0: [111  95  76 169  49 127  84 185 113  42 141 113 120 168 103 153 118 153
  38 198 206 209 126 187]
1: [122 153 141 115  97 170 172  57 169 150 136 120 151 129 117 152 162 108
  97 108 104 149 132 106]
2: [125 143 177  81 129 119 155  63 158 156 163 156 142 132 127 115 113  91
 131 131  79  75 117 142]
3: [ 75 111 171 117  77  66 206 208  88 103 132 148 123 204 120 127  91  85
 148  50  66 114 126 140]
4: [129 114 130 150 107 107 118 179 115  96 101 147 125 157 124 136 106 127
 125 134 137 150 128 136]
5: [191 162 167 108 179  79 112 197 183 210 134 131  66 155 112  91 131  96
 205 124 112  94 135  80]
6: [127 142 168 103 161 161  46  70  82  71 185 126  84  84  81 115 118 173
 126  91 143 121  75 116]
7: [136  99 109  85 122 112 125 108 134  68 127 142 157  83 104 172  95 123
 115 125 120 100 117 158]
8: [122 136 167  85 151 124 165  60 154 166 158 153 137 125 131 116 105  80
 155 118  63  55 125 131]
9: [169  95  56 140 131  94 158 208 155 148 110 108 144 142 145 166 143 135
 125 157 229 170 145  86]
10: [ 81 150 131 123  95 184 152  58 116 118 176  94 114 123 101  98 175 127
 101 110 113 127  81 132]
11: [122 144 134 152 150 129 112 135 153 149 111 160  94 133 138 120 116 109
 155 139 154 170 105  92]
12: [109 139 116  48 113  85 106 129 124 117 121 177 157  96  97 148 119 111
 141 108 186 109  65 111]
13: [123 137 179 147  92 127 144 160 106 114 117 149 116 143 122 129 140 174
 100  92 119 138 150 149]
14: [144  96 122 183  69 102 136 219 114  95 148 156  63 154  71 160 136 104
 120 142 162 239 136 174]
15: [108 102 106 189 145 156 164 110 143 177  61 133 119 193 170 138 185 110
  78 163 133 147 174 120]
16: [ 78  90 151 139 155  96 121 140  74  94  95 149 109 127 151 122  90 128
 200 108 111  82 129 141]
17: [135 124 136 132 130 138 102 173 124 117 174  88 103 151 102 109 104 142
 139 117 109 129 150 131]
18: [ 83 140 146 130  88 146 146 123 122 133 164 118 134 135 134 106 168 127
  89 138 138 154 136 150]
19: [136  93 114 104 160  80 123 169 161  82 147 138 128 150 108 177  91 122
 158 115 139 131 152 135]
20: [140  86 104 122 115  86 138 199 124 132 120 181 116 147 124 149 123 116
 107 126 149 173 142  87]
21: [154 106  96 149 163  98 155 150 170 137  71 169 104 149 141 163 125 164
 129 149 163  90 185 128]
22: [143 115 142 139 140 127  96 182 113 128 160  92  99 151 103 119  92 141
 134 125 112 125 158 123]
23: [102  30  86 126 128 133 205 139 128 134 116 218  91 132 158 150 131 157
  76 176 165 120 187 139]
24: [120 148 132 103  96 156 157  80 163 135 151 130 150  99 104 148 142 107
 111 105 120 148 118 124]
25: [159 105 109 141 141  76  78 200 159  61  69 156 122 128 124 187  75 137
 136 215 222 182 133 139]
26: [120 163 144 121 122 140  96 148  77 200 132 129 130 141 128  68 209 141
 117 105 159 122  89 125]
27: [ 94  96  96 155 115 111 154 171 120 119 115 134 132 164 185 128 101 166
  94 178 164 115 178 141]
28: [123 136 127 170  63 137 118 144 149  86 138 169  97 158  99 156  94 128
  60 174 164 220 111 157]
29: [127 121  98 161 153 123 168 152 154 166 126 138 103 160 168 123 142 130
  95 179 126 120 177 122]
30: [102 130 107  98 109 142 133  77 121  89 125 117 138 111 134 146 158 153
  93 109 131 137  78 137]
31: [ 69 161 100  62 111 220 136   0 114  96 164  79 128 110  81 106 193  84
  32 137  85 120  34 162]
32: [106 162 154 116 176 133 114  68 132 121 149 152 108 109  88 146 112  97
 160  94 107 147  74 133]
33: [149 164 149 145 141 142  93 131 108 186  57 125 156 173 165  84  95  81
 131 179 140 112 139  88]
34: [ 51  93 143 107 162 171 100  71  74  51 184 165  33 175 116 144  83 187
  79 166 129  87 139 154]

[160 110 116 188  76 116 126 219 122 102 168 150  59 162  61 150 132 111
 158 149 157 238 149 161] 14
[ 90 183 141  93 114 144 122  57 149  34 124 110 189 123 125 153 101 133
  98 147 146 138  74 173] 30
[115 119 115 135  68 133 150 147 137 105 182 121 112 137 112 126 129 134
  95 127 127 150 126 139] 18
[114 158 144  88  84 101 136 127 134 146 168 171 149 136  86 121 169 127
 205  78 188 119  93 122] 12
[163 161 136 149 145 148 108 124 117 197  77 103 170 156 161  88  99  83
 141 152 120 117 145  77] 33
[135 136 170 160  95 130 146 170 121 108 103 160 121 138 123 133 126 179
 113  89 129 150 161 148] 13
[128  99 103  99 129 118 132 102 138  82 115 154 128  84 115 164 111 127
 123 127 136 106 127 139] 7
[175 155 145 101 130 123 119 122 164 103 146 121 133  41  69 158 103 116
 230  46 107 172  83 100] 32
[120 127 100 121 135 101 103 169 104  77 130 123 142 105 135 121 132 164
 118 144 182 113 119 130] 4
[ 81 104 106 142 140 138 118 113 102 127 142 146 117  75 143 114 149 141
 126 124 138 139  93 111] 30
[ 96 103 123 153  56 121 118 147 135  63 134 192  81 168  89 182 115 136
  37 176 196 223 109 164] 28
[108 118 126 138 129 148 112 125  55 207  65 164 100 128 152  78 158 119
  98 127 120  74 109 111] 26
[ 74  79 141 122 167 164 120  83  91  66 171 155  38 184 134 151  85 179
  65 173 111  90 171 151] 34
[ 85 184 108  63 105 229 112   0 135  94 168  75 130  94  71  90 182  99
  44 127  89 115  29 150] 31
[120  84  98 171 116 140 153 144 100 104 117 144 121 114 163 140 127 192
 133 153 184 142 172 157] 27
[ 62 123 109 127 134 137 144 124  67 120 111 153  88 141 158  78 129 150
 147 118 159  48 112 123] 16
[122 167 142  97  95  98 129 152 141 149 153 192 137 122  74 115 155 131
 218  67 206 121  94 100] 12
[174 128 134 154 112 102 100 206 125 122 128 138 143 107 109 133 128 167
 170 103 169 156 152 151] 4
[108 168 126 137 118 169  73  92 126 119  91 118 148 165 150  95  74 135
  79 190 137 137 105 131] 33
[153 167 146 145 150 158  89 102 120 167  79 109 175 148 156  69  79  90
 141 176 115 111 135  94] 33
[158 171 161 104 176 147  30  77  97 107 175 117 108  77  68  95 108 154
 171  86 132 105  82 111] 6
[ 63 128 110 101  98 141 180 126 122  64 110 113 149 142 158 145  96 112
  95  92 105 137  84 119] 30
[172 147 118 155 132 126  98 112 149 136 139 129 115 115  96 133 117 114
 189 105 148 192  97  90] 11
[176  96  99 135 133  67  90 198 160  89  81 151 142 114 136 183  74 120
 137 209 203 168 144 137] 25
[109 137 136 115 137 165 118 117  85 213  91 170  99 107 130  91 175 115
 109  83 107  94 111  87] 26
[139  97 108  91 150 104 117 110 132  83 102 146 141  85 125 158 106 106
 141 131 129  98 125 134] 7
[ 86 148 155 136  72 158 130 114 120 122 150 123 125 132 119 115 154 134
  74 151 153 159 127 159] 18
[114 115 105  76 146 133 142  61 105 127 129 143 154 127 149 132 154 118
 118 145 137  88  97 137] 30
[152  94 115 128 117 106 170 217 140 146 172 158 110  96 130 136 139 168
 128  60 129 161 162  73] 20
[101 122  99 103 107 126 134 104 124  84 105 125 147 115 142 155 149 161
 102 108 153 134  86 142] 30
[ 88 169  94  74 108 207 120   0 134  92 165  78 143  98  83 110 176  96
  61 131  95 129  37 148] 31
[128 156 120  84 175 101  95 129 122 158 107 125 166 159 146 109 110  91
 172 146 129  88  90 112] 33
[171 113 116 138 107 152 132 115 108 147 167 121 144  51  86 138 155 161
 146  41  86 161 121 118] 24
[ 97  93  73 170  85 139 176 111 134 122 169 131 170  81 132 133 123 169
 199  72 136 140 147 146] 24
[109 132 156 140  70 168 124 100 112 129 149 152  93 116 101 123 136 141
  66 128 125 156 126 144] 18
[139 149  85 189 144 170 107 114 118 140  69  61 149 175 183  73 102 148
 102 205 136  89 148 129] 33
[131  59 139 115 114 120 172  79  92 140 162 165 100 158 110 146 172 114
 149 138 143 124 139 161] 18
[ 91 124 132 122 149 109 166 172 129 156 120 142  97 149 154 130 166 128
  66 153 148 102 152 120] 29
[106 148 157 127  90 150 157 100 142 162 137 146 108 146 143 105 137 130
  75 153 121 114 127 128] 18
[112  91 112 111 129 116 124  99 119  74 115 147 126  70 126 159 129 140
 107 125 152 112 125 145] 7
[130 129 130 159 182 123  75  92  93 100 119 178 107  69  88 149  74 119
 221  53 110 168  74 115] 32
[141 105 161 115 157 120 169 143 137 146 134 109 128 123 145 140 105  83
 166  81  28 115 157 118] 8
[138 188 147  70  96 110  96 158 138 120 192 154 107 111  49 110 143 138
 129 116 212 146  68 100] 12
[165 127 120 129  98 148 129 106 113 133 169 122 154  56  88 141 152 144
 156  40  87 171  99 122] 24
[ 83 119 114  94  93 152 142  50 108  74 128 115 142  98 135 155 164 143
  58 118  98 139  74 156] 30
[149 138 121  86 108 136  80 111  97 100 139 106 179  83 109 126 141 122
  66 113 125 150  91 125] 30
[123 169 133 136 130 153  74 100 134 118  75 123 139 158 138 108  65 133
 100 186 138 122 114 130] 33
[142  99 136 121 154 109 167 109 172 163 121 142 101 136 147 150 150 133
 110 150 115  96 159 119] 29
[122 110 133 131  99 113 165 139 129  87 195  65 140 181  97 136 163  58
 175  84  63 171 118 169] 17
[140 132 133 151 160 125 120 134 168 158 112 165  99 122 142 129  96 109
 177 124 143 159 126  81] 11
[ 96 116 108  56 114  85 113 134 108 114 116 194 161  91 117 149 123 115
 136 108 194 115  74 122] 12
[130 104 116 146  95 117 118 159 121 103 116 131 146 145 120 139 135 123
 112 117 124 160 135 143] 4
